One turn sends every row of this set to another row. A few are shown first. Where does it send the rows asked after them?
guvik: [  2.9 -17.5   4.4   3.8  25.1  -2.1   8.8 -16.8 -19.4  -1.6  -7.1   6.1
  -1.4  10.8  20.8 -23.0   0.0  10.3   2.3  12.4   9.7  -8.5 -13.5 -10.4
   1.3  -5.4 -30.5  -9.7  -5.0   3.8]
relub: [ -5.2  -8.5  -0.8   9.2  16.1   2.4  -8.7  -3.9  -3.7   2.2  -3.6  -5.6
  -8.4  18.9  10.7 -23.7   8.6  15.8  14.6   7.6   6.3   0.0  -4.3 -28.0
  -5.4  -5.8 -23.8  -1.4  -5.5   1.6]
Lika: [  5.9   2.1  14.1 -11.7  31.1 -13.2  -7.2 -26.6   7.6   0.1   7.6   6.1
  22.9  14.1  10.5 -15.6  -8.6  -4.2  -9.3   3.1  -2.5   1.4 -14.6   0.1
   3.1 -10.6 -37.5 -15.2  10.5  15.6]
Fus: [ -4.5  -2.4  -0.7  -5.4  14.2  -5.4 -17.0 -33.1   6.7 -13.0  -1.8   0.6
  22.0   7.2  -1.3  17.7 -18.9  -8.0 -15.3   5.4  -2.1   5.5 -11.8   4.9
  -4.3   6.0 -16.8  -6.3  13.8   8.2]
deg: [  2.1 -28.6  13.1 -15.3  20.4  -7.8  10.4 -16.3   8.3 -12.5  -2.3   7.0
  -3.7   0.7 -32.4  11.6  -6.5  -2.1   3.8 -11.6   4.8   0.6  -8.3  -7.3
   7.2   7.4 -22.2 -17.3  -0.8   8.8]
tipu: [ 17.4 -15.9   3.3   5.1  17.9  -9.4 -13.6  -6.1  -5.0  -0.9   0.7   6.5
  13.2  23.6  -5.9  -4.0  -0.2  14.2  -1.6  30.2 -19.7  -6.9  -1.6 -26.6
  -0.8   2.7 -20.8  -6.3  -5.1  21.9]
Gunun: [-10.9 -16.8   3.9 -13.5  20.4  -3.0 -19.5 -21.2   9.8   2.7  -7.5 -13.6
  17.0   5.2   4.8 -12.9 -18.3  -1.7 -10.9  -0.7  15.2  16.9  -2.4  13.1
 -12.9   8.7 -15.9  11.6   2.8  -4.1]
Roz: [  0.1 -21.8  24.4 -18.9   8.0 -16.5  16.1   3.1  10.2   6.3   4.2 -15.4
  -1.6  -2.7 -19.4  -9.2 -10.8 -14.7  -1.2  -4.1   7.8   0.4  -6.4   7.4
  -6.2  -3.0 -12.0   5.6  -5.6  22.2]
viv: [ 11.7 -13.5  -1.5  -3.2   6.4 -13.2 -15.1 -28.6  -3.9  10.3 -18.7  -2.6
  10.2  -4.3   9.2   6.1 -20.7  -2.2 -10.0  19.5  26.4   8.8 -17.5   2.8
  -4.1   7.7 -13.1  -3.3   1.2   2.3]
zosof: [-15.2 -16.6   3.7  11.1  15.7  -7.5  -1.3 -19.5  -3.7   1.4   1.9  -5.9
  16.3  11.2 -12.2  13.1 -11.6  -2.2   1.0 -23.9  17.2   3.8  -1.5   3.9
   3.8  16.5 -23.7  22.0  -5.3  10.3]
patem: [-11.0 -13.5  25.9 -17.2  14.6  -6.7  -1.3  -2.6   1.7   4.4   1.1  -2.1
   6.0   9.5 -26.6  -0.8  -1.8  -5.1   6.6  -7.0  -6.7   5.4  -4.9  -6.8
  28.1  12.5  -9.0   2.6 -19.4  19.6]
Lag: [-16.5   8.3   8.2  11.5  -3.0 -19.5   1.9 -16.7   6.4   3.8  -6.8  -3.4
  12.7   1.4 -20.6  18.5 -11.3  -6.9  -7.8  -1.2  24.1   5.2 -15.6  -8.3
   5.5  16.1 -15.6   5.4   3.9  16.9]
vur: [  4.7 -18.5  -2.9   7.7   9.7  -0.2 -10.4  -2.7  -0.9  10.2  -9.9  -3.6
  -0.9  12.5  -1.1 -19.4  11.3  16.4   4.6  32.0  -3.0   1.8  -4.4 -30.8
 -11.7   3.3 -19.0   0.6 -12.8   3.7]
telo: [  2.7 -35.4   5.9  -1.0  12.7 -16.2  -0.7  -0.4 -10.2  -1.0  -1.3  -7.1
  18.3  12.7 -22.9   6.9   0.8   4.2 -10.1 -11.4  23.7  -0.1   1.7   1.1
  -2.8  19.6 -23.7  20.7 -11.6   6.8]
nosel: [ 11.8 -15.7   2.7 -10.3   5.4  -9.8 -12.9   5.3   9.5 -12.4   9.5  -6.1
  24.3   0.3   2.9 -20.1   1.7   8.2  -7.2   4.4  -2.6  18.3 -16.1  12.0
   3.8   5.3 -35.0 -13.6  -9.2  -3.5]
dul: [  9.4  -9.9   5.3  10.5   3.9  -7.6  -1.0   1.2  14.9  -5.3   8.2  -1.1
  15.0 -10.9  11.5 -15.8  -7.5   2.4  -0.6  25.6   9.6  24.9 -31.6  -6.8
  -9.1  11.9 -23.9  -5.6   0.3   8.5]
Fevo: [  3.2  13.1  13.9  -0.5  17.2 -14.6 -15.0   2.5  10.9  -1.8  -0.4   2.0
  12.0  24.9  -4.6 -22.0   7.1   7.8   1.5  14.8  -3.2   1.1   3.5 -23.0
  -2.7  -2.9 -26.5  -7.4  16.9  19.8]
mugup: [ -5.0 -29.9  22.0 -11.9  22.5  -9.6   6.3 -17.2  11.1 -14.7  -1.1   6.8
  -8.9   4.2 -34.9   2.4  -9.6  -4.4   3.5  -6.8   0.5  -5.6  -7.6  -9.5
   0.8   3.9 -25.3 -11.5   2.4   8.0]
leke: [ 10.2 -13.2   9.4   8.6  15.5  -7.4  -4.6 -21.4   4.0   7.2  -9.9  14.8
  -5.4   3.8 -24.5  17.7  17.4  -5.3  15.8  -5.6   5.7  10.6  -8.6 -17.3
  19.5  18.2 -19.6   2.0  -5.9  12.8]
mus: [-11.7 -21.7   9.9  -2.6   9.1  -2.4 -31.1  -8.2   8.7 -13.9  10.4  -7.4
  25.2  21.7 -12.1   0.3   6.8  -1.2 -14.4   7.7  -8.2  14.4  -4.7  -9.8
  -7.4  13.2 -13.9  13.1   0.9   5.6]
dalos: [  6.3  -2.7   3.9 -10.1  17.1  -5.8 -20.7   4.2   8.7   1.7   3.9 -11.6
  12.3  24.2  -8.5 -18.3  14.9  11.6  -3.3  17.0 -13.5   6.2   5.3 -27.2
 -13.0  -0.5 -23.0   3.4  -1.9  12.4]
gaz: [-12.0 -11.8  28.7 -12.3  19.8  -8.9 -10.7  -6.6   1.3   5.9  -0.4  -3.4
  -2.7  14.0 -23.2  -6.1  -6.6  -6.5  10.7  -7.3  -6.7   2.0  -0.5  -7.0
  24.4   8.5 -12.7   8.2 -20.2  17.8]
keni: [-17.4 -16.9   6.7  17.7  -0.2 -14.2   1.6 -12.2   2.9  -9.8   4.7  -8.1
   7.2  11.0 -24.9  19.2  -4.1   0.1  -7.2  -8.4  11.3   3.2 -11.7 -14.1
 -11.0  15.2 -17.9  17.0   2.5  17.1]
vofiv: [  6.1 -24.7  24.1 -18.0  15.1 -20.5   8.2   1.6   5.7   3.0   5.1 -14.9
 -11.4   0.9 -15.1 -11.3 -10.7 -14.7  -2.3  -2.2  12.7  -5.2  -6.9   2.8
  -8.8  -7.8 -15.7   7.9  -9.7  17.0]
tiv: [ 14.5  -0.1  21.0  -1.4  12.7 -14.3  -4.3  -4.0  -1.1  23.4  -6.3  -3.6
  -8.4   2.1  -7.8  -1.0  13.2 -20.9  10.2   7.0  13.2   3.8  -4.9  -8.4
  10.3   4.9 -11.1  22.7 -15.8  20.8]
Rudeg: [ 21.7 -21.9   8.9   4.9  11.3 -17.0  13.1 -16.7  11.2   9.1  -8.4   2.9
 -13.7  -7.5 -16.4   8.8   7.5 -14.7   7.7  -1.7  20.3   6.2 -10.2  -3.9
 -14.4   2.6 -21.7   5.9   8.1  13.9]
laram: [ -9.5   7.5  12.2  -0.3  19.6 -11.4  -5.2 -14.5   8.6  -2.3  -2.7  -6.9
  -4.1  17.4   7.8 -29.7   5.1   8.9   0.4  -0.2   9.2  10.8 -10.5 -17.2
 -11.6 -11.0 -35.0  -7.4  15.0   7.6]
Zom: [  3.5 -14.8   8.0   5.4  23.0  -8.2   2.6 -34.6  -1.7   8.1  -7.0  11.9
   9.7   2.0  17.8 -16.7 -12.5   0.5  -0.4  17.9   8.4  -2.0 -23.7  -5.4
   4.3  -6.6 -32.2 -16.9  -0.3   6.4]
nikek: [ 11.3 -19.4   5.5   7.5  -4.2 -12.3 -27.7 -15.6  -5.9  -6.6  -1.4   3.6
  19.2  11.8  -6.8  19.5   3.4   0.5 -14.0  28.1   2.2   6.4 -20.5 -19.8
   1.2  12.6  -9.5  -1.3   0.0  11.3]
boma: [  5.0 -33.2   8.1  -0.2   1.6 -10.5 -29.8  -2.6  -2.1   8.9  -6.8 -10.4
  13.4  11.6  -1.2 -12.1   3.2   5.0  -9.6  21.6  19.8  16.7 -11.6 -12.1
  -6.0  15.2  -8.8  17.2 -12.3  -1.3]
dadas: [ 17.3 -24.7   7.7  10.5   5.9  -1.0 -14.9 -15.4   0.1 -11.4  13.3   3.4
  21.0   0.2   6.1  -2.7  -9.0   9.8   8.6   1.2  -7.8  17.9 -24.5  -4.6
  -6.0   9.5 -41.7  -8.1   9.5  10.7]
lenuk: [ 11.5   3.0  19.5  -5.8  25.7 -18.4   3.6 -10.3  -5.0  -4.9  -3.7  13.7
  19.3  16.8   3.4 -20.3  -1.6   1.2 -10.4  19.9  -1.1  -6.6  -6.6  -5.0
   3.1  -3.6 -32.9 -16.0  15.7  20.4]
rapot: [  2.0 -10.8   7.2  -9.1   9.6 -21.0  -0.9  -4.8  -7.4  12.4 -13.2  -2.0
  23.6   1.5 -17.8   6.4  -6.3  -2.1 -11.1  -5.1  35.7   2.1  -1.9   6.0
  14.8  20.7 -21.3   9.4  -9.9   7.7]
Dosim: [  3.0  -3.8  16.6   5.5  18.7  -4.2  -7.8 -22.8   4.2   4.7 -12.9  18.2
  -5.6   5.5 -27.1  13.4  13.7 -10.8  15.1   2.1   2.0   3.9  -6.5 -19.7
  19.6  17.6 -21.6   2.4  -2.9  11.2]
Fedo: [  8.0  -4.9  21.6   3.8   5.4 -15.7   1.0  -1.8   5.2  25.6  -3.8  -7.1
  -3.7   1.8 -11.8  -3.5  12.6 -18.8  11.3   2.6   9.7  10.7  -6.1  -3.2
   7.4   7.3  -7.5  24.1 -11.2  25.4]
dob: [ 15.2  -2.4  -0.6  15.3   9.0   1.3  -8.6 -12.0   0.4   0.9  -1.3   0.1
  11.0  -2.6   7.8  -2.3 -13.5  13.5  11.9  21.4  -9.1  27.7 -18.1 -12.5
  -8.2  21.5 -25.3   1.9   4.2  20.0]
nat: [  2.0  -9.4  10.8  -1.7  -7.1 -27.7   2.7   2.4  -1.0   1.7  -9.7  -4.9
  15.1   3.4 -30.8  13.1   0.4   0.3 -18.4  10.5  29.1   2.7 -11.5 -11.2
  -0.1  18.8 -15.9   3.7  -2.7  14.0]
laz: [  8.7   5.8  -4.4  -4.2   7.4  -8.0  -7.4   8.8   8.8  -0.2  -5.6  -8.9
  13.9  -3.5   5.0 -17.6  -3.4  11.7  -4.9  23.2  -4.1  26.7 -10.7   4.6
   0.3  17.5 -17.1  -3.0 -15.1   5.0]
varid: [ 21.2 -17.5  13.2  -1.2  15.1 -15.5  11.0 -14.7   7.1   1.7  -7.5   7.1
 -13.1  -6.9 -19.6   8.9  10.9 -19.5   3.1   7.7  21.2  -3.6 -12.0 -10.1
 -14.5   1.8 -23.9   1.4   8.0  11.0]
pato: [ 17.5  -7.4  -3.0  -4.2  10.4  -0.3 -21.3  -7.8  -5.7  -7.3  -0.4  -4.6
  19.8   7.2  -1.2  -5.2  -4.6  20.0   4.8  -0.4 -21.7  20.4  -3.5   7.0
   3.3  14.0 -36.0  -5.1  -6.2   6.8]
lili: [ -7.4   0.1   8.4  -9.7  22.6  -4.2  -4.2 -23.9  11.6  10.7  -3.5  -4.8
   8.5   3.6  15.1 -30.8   2.2  -2.4  -3.3   4.8  14.6  11.1 -17.4  -4.3
  -7.3 -10.3 -35.2  -6.5   2.6  -2.4]
Kopo: [ 15.6 -11.9   6.4   3.9  22.3  -4.7  -1.5   1.1 -16.5  -0.7  -3.8  14.1
  15.4  18.0   7.5 -14.2   2.2   9.1   3.7  28.2  -2.2 -17.9   1.7 -15.8
   8.7   0.4 -22.6  -9.6  -4.6  15.3]

pato moves to dadas
Fedo moves to Roz
Kopo moves to guvik
Now find these:
boma moves to Gunun
zosof moves to keni
varid moves to tiv
tipu moves to Zom

